One turn sends every row of this set to another row. A few are shown first. Where does it send the rows asked after them?
Numu: [ -1.4  -0.6 -13.0  -7.3   5.4  -7.6 -28.9  -8.1 -28.9  13.2  -7.8 -14.2
  21.5 -12.1 -17.8]
Kipo: [ -0.4  23.1 -12.7  29.5  -3.3   8.6 -36.1  13.3  -7.3  28.7  18.0 -30.2
  -0.9 -14.9 -12.4]
kemep: [  5.1   9.1  -1.0   8.7 -13.4  13.2 -27.5 -15.4  -1.8  -3.7  -8.9 -32.4
  36.0  10.6 -18.8]
tep: [ 30.0  -8.5  16.8  -6.2  -4.1  15.0 -19.5 -23.6  -8.8  33.3  19.7 -49.7
   5.5  -1.9   1.5]
Tar: [ 16.7  33.5  -6.5  33.0 -13.2 -10.6 -16.9  -0.6  -5.9  -1.0  11.2 -17.3
 -19.2  -3.6  -2.3]
gema: [ 10.0  -1.9   0.6  24.8 -21.6  21.8 -27.0   6.5  -5.2  38.7  25.7 -17.4
  13.5  13.4   1.7]
fopo: [ 24.6   2.6  12.2  -4.1 -40.6  26.9 -25.1  -4.2  -5.5  12.5  23.1 -32.4
  14.9  -1.2  11.9]
rese: [ 20.7  -1.2 -22.3  23.3   6.1 -27.8 -25.2   1.3  -1.3  25.2  15.7 -23.0
   6.1   6.5 -13.8]
nidom: [ 16.3  16.0  17.4 -30.1  -5.3   7.4 -27.5 -20.5 -16.3  18.4  -9.9 -14.3
   1.4  13.2  -0.1]
Kaveg: [ 20.8   4.1   3.5   7.4  -4.2   4.4 -23.3 -43.4 -26.5   9.1  20.4 -42.8
  -3.5  -5.7  -6.6]
geme: [ 17.4  30.0   3.0  -6.9   7.5 -10.0 -17.9  10.4  13.2  -4.0   8.4 -23.4
 -14.0 -17.8 -10.9]
rimol: [  5.2   4.8 -28.2  17.5   8.0 -16.8 -21.3   3.8 -20.9  20.0  11.8  -4.4
  -0.8   4.0  -9.7]
Pobe: [-12.3  -3.5   1.5  11.3 -16.8  11.6 -22.6  -1.1   5.3  25.3  -7.3 -29.2
  31.3  -1.3 -12.5]
gipe: [ 18.9  13.9   9.8  -6.4 -41.6  31.0 -25.9  -0.8  -6.4  14.5  24.0 -33.9
   8.8  -5.4   2.4]
Davof: [ 11.7  -4.8  -3.0  20.8 -16.8  23.7 -32.5   2.3  -4.7  44.1  23.6 -16.0
  18.1   1.6   1.6]
borus: [  6.2 -13.4  25.9   4.8  13.7   5.7 -13.9 -10.7  -4.7  17.7  -6.6 -22.7
  24.6  11.0  -3.4]
Lamoz: [ 41.8  20.2   8.7   5.8 -14.2  18.2 -13.6  -1.5 -11.3 -10.7  23.8 -32.3
 -14.5  -8.5   0.7]
sive: [ -5.0 -10.9  16.7  20.4 -11.0   5.2 -25.2   4.6   5.4   5.4 -20.6 -25.6
  13.4   7.8  -2.8]
suz: [ 21.1  -0.1  13.1 -17.7   5.7  30.6 -20.5 -13.2 -14.9  30.8  20.7 -32.0
   6.6   8.3   6.7]
Gini: [ 22.3   0.9  22.1   4.9 -24.0 -11.5 -38.2  -5.1  -3.4  12.3  -6.6 -13.1
 -23.3  20.5   5.1]
Pazu: [ 13.0  22.5   8.7  -6.5   6.3   4.8 -20.3   8.9  24.5 -10.8   0.7 -13.7
  13.4  -3.8  -8.1]
pebi: [ 12.3  37.6  -6.6  28.7 -22.2  -5.7 -16.3   4.3  -2.3  -1.2  14.9 -16.9
 -13.5   2.6  -6.8]
Ferof: [ 20.7 -25.9  -6.0  11.8 -18.8 -21.0 -41.6  -1.6  -0.8  17.8  23.2 -21.7
   7.8  -7.1 -10.7]
goza: [ 15.0 -22.1   8.3   1.0 -23.2  -5.7 -23.1  -1.3 -26.3   0.3  -1.5 -10.0
 -13.9  -4.5   8.9]
Ruzum: [  4.6   7.9 -20.8   1.8  11.6  -1.7 -25.1 -17.2 -36.8  14.4  12.6  -7.0
  -2.8  -6.5   2.6]
Komut: [ 36.5  14.5  11.0  11.2 -13.5  16.0 -11.8   6.9 -14.6  -5.5  33.1 -29.6
 -17.8  -6.3   0.4]
Madig: [ 26.8   7.5  -5.5   0.9 -13.0  11.3 -25.6 -21.1  15.1   3.3  20.7 -24.8
  35.1   4.7 -24.3]
Nefer: [ 28.0  -1.2  17.9  -5.9 -34.9   4.0  -8.6  -7.7 -14.8  -2.4  -3.4 -15.4
 -21.4   6.7   1.7]
bim: [ 15.1   9.5  21.6   2.1  16.5  22.1 -23.5 -32.4 -19.5  25.8  11.5 -30.6
  -6.5  -5.9  -1.9]
dofez: [  9.7   2.5 -11.7   8.4 -22.3   8.3 -23.8 -19.0   4.3  35.4  -1.6 -29.5
  31.6   0.2 -21.8]
gik: [ 12.6 -14.1 -12.2  11.4   2.0 -23.5 -23.2  -5.4 -17.3   6.4  31.9  -7.8
  16.0  -3.8   2.0]
zoso: [ 28.2  24.8  -3.6  -0.2  -5.5 -19.3 -19.0  -7.1   8.2  10.2   8.4 -26.8
 -17.8 -30.5 -19.8]
nul: [ 14.4  22.7   6.0 -23.9  13.4  25.8 -30.5 -13.0  -2.2  26.8  13.7  -9.5
   4.1  -0.5   4.6]
seg: [  0.0  23.1 -15.8  31.5  -4.2   2.5 -40.9  13.2   1.2  29.6   7.9 -26.6
   2.5  -8.4  -9.6]
fof: [ 21.9  17.1   1.2 -14.4  -2.9   0.4 -38.7   6.3  14.8  10.2   8.0  -3.2
  -3.2 -29.0 -22.1]
fom: [ 21.6  -8.8  24.1  -9.9   1.5 -10.4 -21.0   2.8 -14.0   1.7 -10.1 -12.2
 -17.1 -18.4  -9.5]
pugu: [ 28.0   8.7  20.5  22.1 -10.3  -4.7 -33.7 -16.3  13.1   7.6  -5.8 -34.8
 -18.0  19.3 -15.9]
livo: [ 47.4   8.8  11.9  -3.5 -28.3  -1.8 -14.5 -14.8   0.5   7.8   0.8 -24.6
 -17.7  16.9  -6.6]
relap: [ 12.6  15.1   3.2  -9.8  11.1 -25.4 -19.3   3.9   7.5   3.3   2.9   1.7
  11.2   6.9  -7.7]
vof: [ 21.1  22.2  -2.8  -3.3  -4.6  -4.6 -44.2 -18.1  11.1  34.9  15.4  -9.1
 -17.1 -14.9 -19.2]

dofez -> tep
rimol -> Pobe
borus -> nidom
And these:
gik -> kemep
pebi -> Kipo
Ruzum -> sive
fopo -> Lamoz
pugu -> vof

